Each named turn below is shown by a few rows before and after it. Which turns, in which order, take the first row of each later pair to the second? The first pair is answered.
K95:
[ 11  -2 -25 -21  15  25 -15  -3 -10  -5] => [ -6  27  -2 -25 -10   8   0  -2   2 -27]
[-18 -18  13  43 -13 -28  14  -2  13  16] => [ -3 -28  -8  37   9  10 -10 -13   6  39]
[ 12 -26  -1  27  25 -23   4  -1 -10  26] => [  5   9  -4   4  25  30 -21 -24  -1  29]
[  1 -24 -14  -7  18  23  -1 -21   7  -2] => [-16   4   2 -15  -3  20   5 -24  17 -21]
K895:
[ 36 -23 -35 -17  -8  25  -8  -7   0 -14] => [  0 -11 -10  31 -24  13 -10 -43  18  10]
[ -6  23   6  -4   8   1 -21 -14  -1 -11] => [ -6  10  12   8   4 -28  -7  -3  -2 -15]
[ 10 -27  -5  14   5 -14   4   5 -10  17] => [ 15 -16 -14  -5  13  17 -10  -1 -12  16]
[ 10  18  -3 -38  -6  10   2  23   2 -34] => [-24  37  19   2 -21  12  -7 -17  22  -7]
K982:
[ 20 -15 -12   7  17  -9  -2  10 -16   3] => [  8  -3  -7  15  17  12 -16 -13  -7  17]
[  1   9 -14 -12  -5 -13   2 -10 -12  25] => [ -2  14 -10 -11  -9 -14   2 -11 -11  24]
[-40  14  18  58 -17 -19   4 -33  25  32] => [-27   0  21  43 -24 -61  36   6  16   0]
[-20  28  30  -3 -15 -43  28  13  17 -25] => [ 20 -24  -4 -15  18 -43  26  41  -8 -14]

(two turns a pair)
[ -7 -19  -2  45  -4  -8  -6 -21  15  34] => [ 21   1 -27 -25   9  46 -23  -2   0   5] | K895, K95
[ 12 -19 -16   8  19  -2   8  17 -11   5] => [-11  27  -1  -4   1  27  -4  -5   3  -5] | K95, K982
[-22   2   2  28  -4  14  -2 -29  13  17] => [ -3 -17   1  10  -7 -33  30  16   2 -16] | K982, K982
[-25  -7   5  40 -10  -7  -2 -12  13  24] => [  9 -25 -26   5  16  26 -17   5  -3  24] | K895, K982
[ 14 -43  -8 -15  30  25 -14   7 -13   6] => [-35  19  36  -3 -14  16  -5 -21  18 -14] | K982, K982
[-12 -23   6  42   5  -6   1 -35  -6  38] => [  8 -27 -15  14  21  27 -15 -29 -17  39] | K895, K982
[19 24 -3  8 -3 -6 25 28 -4 -8] => [  4  31   7  27 -10  -5  21  10   5   3] | K895, K895
[-12   3  14 -11 -12  -3  13   2  -2 -13] => [  3 -18  -6 -10   8  17  -2  -2 -12   8] | K95, K95
[  0 -13  12  31 -11 -32  23   0  -5  -7] => [ -7  -1   4  32  -4  16  -8 -33   0  20] | K95, K982
[-24 -39 -10  47 -27  18 -14 -15 -38  43] => [-38 -25   5  53 -41   4  -5 -18 -30  35] | K982, K95
[-27  10   3 -31 -32   3 -17 -13  18 -26] => [  6 -32 -23 -42  -4  -1 -17  13  -3 -21] | K982, K982
[ 53 -45 -20 -42  17 -25  20  47 -19 -34] => [ -2  58  11 -51 -18  57 -23 -28  18 -29] | K982, K95
[  1  11  -6  -5  11  65 -42 -35   1  28] => [ -2  19  29 -23 -31 -37  29  30   1 -50] | K95, K895
[ -4 -46 -15  37  13 -17  -9  -8  -8  39] => [-37  -4  18  40 -23 -33   5 -20  11  17] | K982, K982
[ 21 -24 -14 -18  23  25 -28 -14   2  29] => [ -2 -25  23   9  -9 -54  17   4  11   2] | K982, K895
[ -8  25   5  -8  -3  21 -16 -19   6   1] => [  9 -22  -1  17   8 -27   5   7  -6  10] | K95, K95
[ 13  -5 -10 -18  10  17  -7  12 -11   6] => [  5  14   0 -26  -2  11   1  14  -5  -9] | K95, K982
[  1  31  -9  -1 -11  14 -65   0 -29 -12] => [  1  14   6  16 -24 -46 -30  25 -31 -28] | K982, K95
[-16  12  38  10 -53 -71  49  38  10 -48] => [-51  66  47  23 -59   9  -1 -37  34  -9] | K895, K895
[-20  15  11  -3  -6 -12  10  -8   9 -12] => [  6  -7 -16 -20  19  13  -5   1  -5  -3] | K95, K895
[-33  -5  -8  63   3 -35  -8 -40   5  13] => [-43  15   3  54 -11 -40   0 -37  11  -3] | K95, K982
[ 29 -17 -16 -20 -18  -3  23  18 -26 -15] => [-10  20  16   7 -44  -6  24 -16  -4 -10] | K895, K95
